M =
[[ 24  27  22   9  22  11  10   4 -21  46  11   1  -1]
 [  9  12   2  -6 -24 -23  24   9  22 -16  15  18   1]
 [  2  17  23  13  18  21   9 -15  16  10 -25   6  -2]
 [ -3  -2 -19  -3 -24  -7  52  -4   4   2 -54 -12  -2]
 [-16  12 -22   8 -38 -17  15  12 -26  -1  39   5  12]
 [ 16  -2 -16  20  -6 -19  31 -10  70 -34 -20  -2  -9]
 [ -6 -27  16 -15   8  46  12 -16 -36  28 -40 -22  -6]
 [ 13 -37  31  -9 -81  -7  16   9 -31  12  27  -8 -11]
 [-49   0  25  19 -79 -27  -4 -23  27 -12 -12   3   3]
 [ 18  -8  14  14  32  -6   9  11 -14  26 -13 -17  -2]
 [-55   2  -2  11 -74 -15   3  33   7  -7 -81 -14  -5]
 [  3  43   7  12 -43 -13 -25 -14  41  23   8  20 -10]
 [ 31   1   2 -21 -38  13  36  -8  43   9 -48  -4   9]]
Indices start at 0.
(0, 0): 24
(2, 8): 16
(11, 2): 7
(4, 12): 12
(5, 7): -10
(0, 10): 11
(3, 3): -3
(9, 2): 14
(0, 11): 1
(5, 3): 20
(1, 4): -24
(4, 2): -22
(11, 0): 3
(10, 11): -14
(10, 4): -74
(0, 12): -1
(1, 5): -23
(3, 2): -19
(4, 5): -17
(9, 12): -2
(7, 2): 31
(3, 6): 52
(8, 2): 25
(3, 7): -4
(0, 3): 9
(0, 4): 22
(2, 5): 21
(12, 9): 9
(5, 5): -19
(3, 8): 4
(12, 5): 13
(10, 5): -15
(5, 12): -9
(4, 9): -1
(12, 6): 36
(7, 1): -37
(8, 5): -27

W = [210, 249, 674, -504, 670, -465, -488, -546]
W[0] -> 210
W[5] -> -465
W[6] -> -488
W[7] -> -546
W[4] -> 670

grid =
[-0.33 -0.72  1.27 -0.97  0.33 -0.82  0.38 -2.33  1.43 -0.52 -0.69  0.64
  0.53  1.84  0.50]
grid[-15]	-0.33
grid[-9]	0.38
grid[4]	0.33
grid[14]	0.50
grid[2]	1.27
grid[-4]	0.64
grid[-6]	-0.52
grid[10]	-0.69
grid[-8]	-2.33

m =
[[20, -9, 6, 15, -5, 1, 41, 6],
 [3, 30, 17, 8, 16, 20, -22, 4],
 [16, 32, 27, 23, 9, 24, -5, -4],
 [-8, 16, 2, -8, 22, 10, -22, 13],
 [-11, 4, -6, -13, 21, 2, -15, 17],
 [23, 27, 27, 28, 3, 23, 7, -5],
 [21, 28, 27, 27, 5, 23, 2, -5],
 [-9, 12, -1, -11, 22, 6, -20, 15],
 [-2, 26, 13, 2, 19, 17, -25, 7],
 [9, -15, -4, 3, 1, -6, 35, 14],
 [27, 12, 21, 29, -4, 14, 29, -2]]
m[0][0]	20
m[7][7]	15
m[1][7]	4
m[10][4]	-4
m[:, 3]	[15, 8, 23, -8, -13, 28, 27, -11, 2, 3, 29]
m[:, 7]	[6, 4, -4, 13, 17, -5, -5, 15, 7, 14, -2]
m[3][5]	10
m[3][7]	13
m[6][6]	2
m[9][6]	35
m[0][5]	1
m[5][0]	23
m[2][4]	9
m[0][4]	-5
m[0][6]	41
m[:, 6]	[41, -22, -5, -22, -15, 7, 2, -20, -25, 35, 29]
m[:, 4]	[-5, 16, 9, 22, 21, 3, 5, 22, 19, 1, -4]
m[5][6]	7
m[8][6]	-25
m[:, 5]	[1, 20, 24, 10, 2, 23, 23, 6, 17, -6, 14]
m[8][5]	17
m[10]	[27, 12, 21, 29, -4, 14, 29, -2]
m[4][1]	4
m[6][1]	28
m[9][1]	-15
m[6][5]	23
m[3][2]	2
m[5][2]	27
m[1][2]	17
m[2][1]	32

a =
[[  1   0  -5   4   1   4   6]
 [  9  -3  -4  -1  18  -2   0]
 [ 10  -4  -5   0  19  -2  -1]
 [ 15  -8 -13  -4  33  -9  -5]
 [ -2 -11 -34   7  -2   5  12]
 [  2   1  -1   3   2   4   3]
 [  1  -3 -12   5   1   4   6]
 [  0  -8 -26   6  -2   5   9]
 [ 18  19  -4  40  -8  -3  18]
 [ 13  -6 -10  -3  29  -6  -3]
 [  2  -1  -5   4   1   4   5]
 [  0  -8 -25   6  -1   5   9]
 [ 13  -7 -11  -3  28  -7  -3]
 [ 13  -8 -11  -2  30  -6  -3]
 [ 19  18  -5  41  -9  -3  18]
 [  1  -8 -26   7  -2   5  10]]
a[0][0] => 1
a[1][4] => 18
a[14][2] => -5
a[:, 4] => [1, 18, 19, 33, -2, 2, 1, -2, -8, 29, 1, -1, 28, 30, -9, -2]
a[15][2] => -26
a[8] => [18, 19, -4, 40, -8, -3, 18]
a[:, 6] => [6, 0, -1, -5, 12, 3, 6, 9, 18, -3, 5, 9, -3, -3, 18, 10]
a[10][4] => 1
a[0][6] => 6
a[1][1] => -3
a[2][1] => -4
a[14][1] => 18
a[13][5] => -6
a[4][4] => -2
a[11][5] => 5
a[10][5] => 4
a[12][4] => 28
a[12][3] => -3
a[1][6] => 0
a[9][6] => -3
a[9] => [13, -6, -10, -3, 29, -6, -3]
a[:, 2] => [-5, -4, -5, -13, -34, -1, -12, -26, -4, -10, -5, -25, -11, -11, -5, -26]
a[0][5] => 4
a[:, 0] => [1, 9, 10, 15, -2, 2, 1, 0, 18, 13, 2, 0, 13, 13, 19, 1]
a[:, 1] => [0, -3, -4, -8, -11, 1, -3, -8, 19, -6, -1, -8, -7, -8, 18, -8]
a[8][4] => -8
a[15][5] => 5
a[6] => [1, -3, -12, 5, 1, 4, 6]
a[5][1] => 1
a[4] => [-2, -11, -34, 7, -2, 5, 12]
a[2][4] => 19
a[13] => [13, -8, -11, -2, 30, -6, -3]
a[13][2] => -11
a[:, 5] => [4, -2, -2, -9, 5, 4, 4, 5, -3, -6, 4, 5, -7, -6, -3, 5]
a[13][0] => 13
a[3][6] => -5

data =
[[-55  37 -36  51 -13  17 -48   2 -21  28 -62]
 [ 67  67  -8 -43  18 -14  49  57  47  18 -46]
 [ -1 -13 -64 -17  -8 -66 -38 -51  60 -34 -57]
 [-65  31  18  35  45  57  47  19 -59  50   7]
 [ 69 -58 -31  -4 -35 -26 -13  14  65  47  37]
 [ 67 -63  63 -34  54 -16  38  52 -55  53  13]
 [ 60 -50   4 -13  16 -38  34  49 -53 -22  33]
 [ 51 -47  19  47  10  53 -51  44 -40 -16 -11]
 [-37 -44 -46  67  13  49   7  -6  15 -32  30]]
Indices start at 0.
(0, 0): -55
(4, 10): 37
(6, 1): -50
(4, 9): 47
(8, 3): 67
(7, 7): 44
(4, 5): -26
(2, 10): -57
(3, 1): 31
(3, 10): 7
(3, 0): -65
(7, 2): 19
(8, 8): 15
(5, 0): 67
(6, 4): 16
(7, 1): -47
(0, 9): 28
(0, 8): -21
(7, 8): -40
(0, 7): 2
(6, 8): -53
(1, 0): 67
(6, 9): -22
(4, 1): -58
(1, 4): 18
(7, 10): -11
(3, 2): 18
(7, 9): -16
(5, 6): 38
(2, 3): -17
(5, 10): 13
(7, 4): 10

arr =
[[407, 371, 384, 378, 474, 452, 436, 560, 414, 355, 299, 521, 451],
 [463, 461, 278, 553, 476, 429, 392, 569, 124, 241, 518, 321, 177],
 [184, 529, 218, 326, 323, 447, 528, 529, 419, 601, 464, 574, 757],
 [386, 400, 449, 382, 350, 410, 442, 398, 395, 410, 387, 511, 452],
 [362, 505, 358, 489, 458, 307, 266, 528, 558, 279, 505, 263, 214]]
arr[0, 0] = 407
arr[0, 7] = 560
arr[3, 10] = 387
arr[0, 11] = 521
arr[4, 4] = 458
arr[2, 0] = 184
arr[2, 7] = 529
arr[1] = [463, 461, 278, 553, 476, 429, 392, 569, 124, 241, 518, 321, 177]
arr[3, 0] = 386
arr[2, 11] = 574
arr[2] = [184, 529, 218, 326, 323, 447, 528, 529, 419, 601, 464, 574, 757]
arr[0, 12] = 451
arr[1, 3] = 553
arr[:, 4] = [474, 476, 323, 350, 458]
arr[0, 3] = 378
arr[3, 3] = 382
arr[4, 12] = 214
arr[0, 2] = 384
arr[:, 8] = [414, 124, 419, 395, 558]
arr[3, 2] = 449
arr[2, 3] = 326
arr[4, 9] = 279
arr[2, 5] = 447
arr[3, 9] = 410
arr[3] = [386, 400, 449, 382, 350, 410, 442, 398, 395, 410, 387, 511, 452]
arr[2, 4] = 323
arr[:, 5] = [452, 429, 447, 410, 307]
arr[1, 11] = 321
arr[1, 6] = 392

x = [-29  66 -53   5  36]
x[-5] => -29
x[4] => 36
